In the data rows, 128 means zero.
Here is a table of points, one per row:
[128 133 195 144 108 150 115 179  80 105 104 115 100 178  62 136 118 119
 111 112  94 102  96 152 107 151 123 138 104  85 133 145]
[171 168 106 159 156 129  82 116 132  99 140 173 146  75 110 141 141 190
 161 121 178  94 147 122 153  57 131 136 179 120 117 166]
[109 119 125 121  63 117 133 133 117 108 170  94  81 117 154  85 129 117
 168 133  62 153 127  50 173 149  92  87 154 174 144 120]
[136 136 143  68 172 152 119 145 148 137  70  66 140  85 124  64 107  72
 141 134  84 116 125 157 115 164 132 126 118 111 190 114]
[149 147 131 201 114 176 121 129 125 130 134 120 196  82 125 141 112 153
 148 181 171 124 125 124 170  72 136  67 130  83 147 141]
[108 101  98 105 115 130 158 181 124 125 171 153 140 126 107 143 144  59
  86 136 127 105 139 171 165 126 111  79 147 158 111 140]
[110 159 104 110  81  90 177 125 124 179 128 125  90 119 134 114  96 129
 148 160  99 134 121  27 118  70 158 125 100 100 129 121]
[ 76 188 116 224 131 145 129  92 101 119 123 152 127 135 167 111 128 141
 193 126 141 103 168 151 114 181  81 166 105 148 137 138]
[126  82 100 108 142 163  58 123 151 127  89 117 115 189 174 147 102 119
 132 134 146 182 168 111 161  76 132 200 100 137 125 117]
[111  65  84 160 133   3 145 154 128 100  70  10 122 142 142 113 219 190
  98 144 159  66 128 134 120 124 137 104  98 143 117 121]
[113  95 166 110 127 119 151  81 110  93  98 158  80 103  92 122 125 126
 110 146 135 173  80 145 170 195 150 106 154 102  78 176]
[ 60 116 144 129 167  93 176  59 126 122 130 136 118 162 110 138 145 131
 123  88 111 200 141 121 116  97 100  94 118 102 133 167]
[149  83 162 127 138  90  77 135 139 173 106 173  75 126 128 127 111 109
 109 116  61  90 114  60 147 103 186 140 117 125 121 144]
[137 100 153 114 148 178 184 154 124 148 130 116  82  98 142 169 111  98
 108 130 154 105 123 173 190  80 108 100 108 174 160 126]
[103 126 180  97  87  93  94 156 120 188 132 132 194 141  72 174  78 102
 122 150 166 106 122  90 147 134  78 171 133  99 105 123]
[122 113 136  85 126 114 120 103 189 121 132 144 129 138 202 119  99 146
  94 167 127 154 130 153 189 104 114 138  82 105  46  91]
[165 129 112 164 132 137  76  90  80 168  94 145 150 125 117 166 149 176
 188 145 142 137 127 165 128 127 149 115 170  92 132 143]
[125 139 123 130 104 116  89 132  78 178 133 136  74 117 150 122  95 173
 138 125 104 127 117  89 120 164 153 125 154 125 127 117]
[ 57 123 183 125 120 130  67 166 121 115 181 136 110 163  62 158 129 118
 114 147  97  96 132 144  86  97 121 108 109 111  94 122]
[130 187 114 181 142 131  80  78 137 128 177 117 149 110 133 168 166 127
 149 135 115 113 150 152 155 120 130  98 139 131 115 116]
[165 176 198 140 135 155 129 121 107 166 135 131 148 129 161 137 101 185
 112 125  71 137 109  68 116 127 138  90 114 157 121 118]
[103  71 122 197 199 116 153 163 157 114  90 109 143 105 102  97 131 104
 117  99 170 189 123  48  86 125 103 112  84 144 125 168]
[153  93 161 134  98  74 138  99 119 119 146 185 154 112 154 117 135  69
 108 119 172 130 140 139  71 169 176 128 129  86 147  93]
[ 98  62 172 108  65 141 120 122 110 125 117 107  79 148  94 155 112 139
 122 155  74  83 105 146 124 111  79 177 117 114 143 101]
[124 148 116 137 140 157 162 113 134  73 109 126 126 112  41 116  98 181
 126  58 125 122  98 143 117 153 177 133 135 176 156 100]
[151  88 140  84 145  94 180 131 114 188 145 174 172 133 140 134 136  89
 119 140 168 114 140 138 154 121 117 132 143 144  94 196]
[146 119 128 146  89 148 141 155  72 118 105 115 102 140 108 105 106 126
 124 130  98 125 143  62 112 157 115  88 193 169 149 135]
[ 92 116 124 218 145 155  85 129 117 144  96 144 105 114 150 136 126 129
 196  98 137 109 120 178 108 102 149 107 143 101 129 140]
[155 130 151 128 100 112  57 149 124 133 141  91 125 172  56 129 131  68
 134 149  95 117  97  96 174 190 126 166 123 126 119 135]
[156 143 119 102  71  94 110  78 104  98 164 133 117  70 155 133 155 105
 107 114 185 169 139 121  71 115 160 182 118 151 157 139]
[103 146 143  30 175 120 126 179 138 130  97 110 173  60 148  69 124 124
 144 148 151 131 144 123 141 135 109 163 130 118 170 156]
[110 124  44 167 106 127 131 136 123 133  33 166 189 114 119 173 128  97
 182 130  99 140 100 133 105 126 107 121  94 172 102  86]
[181 182 167 122 143 125 103 160 114 146 129 153 115 135 135 135 136 161
 108 101  71 107 135  83 117 138 121  89 143 185 123  92]
[119  78  86 111 123 159 175 140  93 146 123  94  66 112 121 124 115  71
 141 147 180 121 118 147 180 105 115 127 146 179 166 159]
[130 179 151  97 125 106 118 190  93 119 111 159  82 114 159 166 116 154
  97 100 128 114 126  83 135 193 123  88 142 116 124 118]
[ 79  88 149 139 177 112 169 103 154  97 117 128 101 131 131 147 112 141
 113 115 115 130 142 140 151 144 141 137 158 148 164  57]
[134 115  91  82 171 135  84 179 104 117 120 122 183  66 129  54  64 137
 165 125  82  88 115 164  76 111 115 112 156  83 115 136]
[108 123  97 169 170 100 148 184 152 105  97 110 118 116 126 120 178 103
 112  78 125 175  98 110  98 131 117 164 184  85  89  77]
[218 163 135  86 116 108 108 111 192 137 129 120 126 155 125 120 128 170
 118  97 123 165 113 165 139 112  84 170  74 170  89 133]
[165  88  66 135  88 114 143 166 130 170 147 102 116 149 103 126 166  45
 129 134  71 186 124 169 175 157 155 136 128 144 133 179]
[117  69  96 124 156 158 159 145  81 138 113 138 193 147 163 157 107 143
 100 109 109 132 162 142 117  86 139 141 128 194 156 193]
[127 128 115  96 145  91 150  55 148 140 132 105 129 104  65 149  98 122
 123 136 152 167 107 130 153 203 146 147 173 134 135 106]
[137 177 208 124  76  90 115 197  98  77 130 121 117 150  89 134 127 132
 142 142  90 151  82 149 112 126 134 158  83 135 140 180]
[143 105 165 199 180 105 196 129 142  81 137  92 149 119 166  98 173 130
 120 135  65 195 137 120  92 121 118 168 208 100  91 100]
[ 92 109 205  83  81  94 117 133 104 159 134 146 148 167  84 129 123 135
 145 163 131 109 112 125 123 121  86 175 140 103 111 153]
[ 90  84 158 153 118 130  76 117  80 107 169 165 127 142 123  88 184  50
 102 105 169 169 116 157 101 128 115  73 120 140 178  57]
[124 136  81 162  84 151 131 108 159 113  38 134 101 138 149 154 187 121
 126 153  91 114  88 143 155 117 148 149 148  86 186 126]
[137  65  96  92 112 151 117 108 229  85 128  82 157 178 207 153  77 122
 102 107 151 114 100  97  89 170 134  95 165 117 134 147]
[125 124  92 122 126 144 157 137  93 175 168 144 102 143 140 146 138 125
 102 171 104 113 163 200 101 147 130 125 141 154  93 177]
[199 166 108 105 133 119  89 134 189 133 153 132  95 204 123 120 100 168
 139 140 154 163 126 178 128 102 108  89 171 104 175 129]
[ 93 151  60 143  91 108 121 160 120 159 185  92 103 100 190 110 113 109
  82  70 126 127 110 181 182 109 120 163 112 155 115 194]
[138 130 122 121 155 189 125 126 151 128 104 140 141 215 131  84 112 135
 119 104 159 107 152 137 114  91 181 141 107 142  66 110]
[112 132 104 106 114 131 132 166 139 102 102 141 125 169 173 149  75 134
 126 182 163 172 137 165 105 156 122 142  76  99 114 135]
[ 87 170  99  50 192 151 129 140 152 138 144 109 143  96 110  69 143 141
 142 163  86 101 192 150  51 135 143 116 118 111 144 133]
[141  87  57 152 195 175 180 175 105 139 222 174 158 142 132 117 134 134
 127 134 116 110  69  94 135 151 123 159 104  93 137 114]
[140 149  76  83  80 137 143 145 132 128 137  99 134 209 175 166  96 131
 152  67 141 119 130 119 114 134 121 103 136  88 141 111]
[118 139 120 204 124 126 136 163 133  92  83 176 163 133 140 126 155 110
 140 132 138 103 165 142 137 105 161 102 155  78 122 128]
[ 84 156 139 138 111 143 151 111 151 111 105 134 165 125 186 133 188 145
 167 138 157 118  89 123 184 112 161 106 134 140 151 123]
[160 120 146  97 126 177 105 107 193 109 167 108 110 133 111 123 104 166
 111 124 169 129 145 154 163 110  99 128  98 168  89 117]
[135 136 121 131 119 169 119 138 148 112 166 113 116 179 119 125 128 165
 123 190 139 183 192 140 153 127 159 143  66 138 142  97]
[100 150 188 126 116 123 169 114  80 117 152  88  98 137 124 124  49 143
 196 115 132  60 137 137  85  94 165 152 145 124  87 131]
[115 175 159 116 180  76 173  93 126 111 148 155 177 127  81 148 129 143
 113 101 127 161 193 119 148 186 192 115 127 151 132  89]
[161 142  94 118 131 157 124 129 148 119 125 128 143 193 124  81  84 158
 170 138 185 143 124 134  90 109 169 171 142 163  94 160]
[163 138 132 147 103 125 103  63 174 148 122 108 181 103 132 143 179 124
 173  98 113 124 115 123 153 139 119 129 127 139 118 174]
[105 111 103  68 152 142 119 116 135 132  97 119 131  79 116  32  99 140
 112 100  69  73 201 162  99 119  86 132 134  65 141 135]
[141 114 164 166 114 163 114  84 127 128 174 148 143 101 143  95 118  92
  79  87 184  69  81 145  89 117 141 101  96 132 148  67]
[118 201 150 114  95  96 104 115 146 197 148 135  74 122 146 153 119 181
 100 182  74 109  71 107  84 150 103 104 117 175 156 122]
[168  83 148 153  95 108 121 103 150 123 147 188 132 115 146  78 173  78
  76 119 129 133 139 139  64  89 112 134 120 129 132  95]
[125 105 140 112 140 103 167 149 138 157 204 107 146 107 187 192 121 105
 140 133 126 145 129 151 171  84 119 130  65 167 155 179]
[130 171 116 127 154 142 117 122 178  95 120 165 141  95 109 175 202 128
 145  96 156 107 163 116 130 136 107 127 133 133 126 175]
[139  79  81 178 125 167 157 101 126 120 130 143 123 115 102 123 155 144
 229 145 153  65 155  97 120 167 100 134  92 136 111 113]
[117 148 140 139 100 131 124 181 132 196 101 165 112 123 135 125  89 148
  66 141 142  97 136  66 138 155 119  92 185 102 115  94]
[122 118 113 107 134 117 182 112  95 100 113 139 121  94  65 131 116 200
 113 107 161 167 106 128 170 171 162 143 139  98 159  87]
[190 148 167  92 138 154  84  66  75 109 145 153 101 103 140 148 194 113
  65 112 158 142 117 129 106  97 114 138  97 123 165  75]
[141 179 117 141 207  86 154  46  89  57 106 123 128 147 102  93 108  92
  99 160 127  94 102 108 154 106  99 120 110 129 119 156]
[124 185 110 139 165 159 127 129  89 140 143  40 128 116 121 138 193 119
 137 150 126 209 149  98  92 144 134 127 177 105  67  57]
[123 133 130 134 102 163 135 102 199 142 103 114 144  64 142 197 164 135
 139 117 172 130 155 107 163 129 120 140  95 113 141 149]
Along one direction, these points spread out more than along any other. Take the direction at right angles to it along which they spread out most. Go by this last direction. For each point below, how far along it does it lie, from 0 to 99? The average is 50, and the first point in the table lies past the average. One standard deviation of the points above along it is 16.
[135 136 121 131 119 169 119 138 148 112 166 113 116 179 119 125 128 165
 123 190 139 183 192 140 153 127 159 143  66 138 142  97] 34
[155 130 151 128 100 112  57 149 124 133 141  91 125 172  56 129 131  68
 134 149  95 117  97  96 174 190 126 166 123 126 119 135] 49
[113  95 166 110 127 119 151  81 110  93  98 158  80 103  92 122 125 126
 110 146 135 173  80 145 170 195 150 106 154 102  78 176] 59
[110 124  44 167 106 127 131 136 123 133  33 166 189 114 119 173 128  97
 182 130  99 140 100 133 105 126 107 121  94 172 102  86] 56
[ 60 116 144 129 167  93 176  59 126 122 130 136 118 162 110 138 145 131
 123  88 111 200 141 121 116  97 100  94 118 102 133 167] 56
[ 84 156 139 138 111 143 151 111 151 111 105 134 165 125 186 133 188 145
 167 138 157 118  89 123 184 112 161 106 134 140 151 123] 50
[130 171 116 127 154 142 117 122 178  95 120 165 141  95 109 175 202 128
 145  96 156 107 163 116 130 136 107 127 133 133 126 175] 54
[105 111 103  68 152 142 119 116 135 132  97 119 131  79 116  32  99 140
 112 100  69  73 201 162  99 119  86 132 134  65 141 135] 58
[146 119 128 146  89 148 141 155  72 118 105 115 102 140 108 105 106 126
 124 130  98 125 143  62 112 157 115  88 193 169 149 135] 69
[171 168 106 159 156 129  82 116 132  99 140 173 146  75 110 141 141 190
 161 121 178  94 147 122 153  57 131 136 179 120 117 166] 56
[218 163 135  86 116 108 108 111 192 137 129 120 126 155 125 120 128 170
 118  97 123 165 113 165 139 112  84 170  74 170  89 133] 24
[125 105 140 112 140 103 167 149 138 157 204 107 146 107 187 192 121 105
 140 133 126 145 129 151 171  84 119 130  65 167 155 179] 8
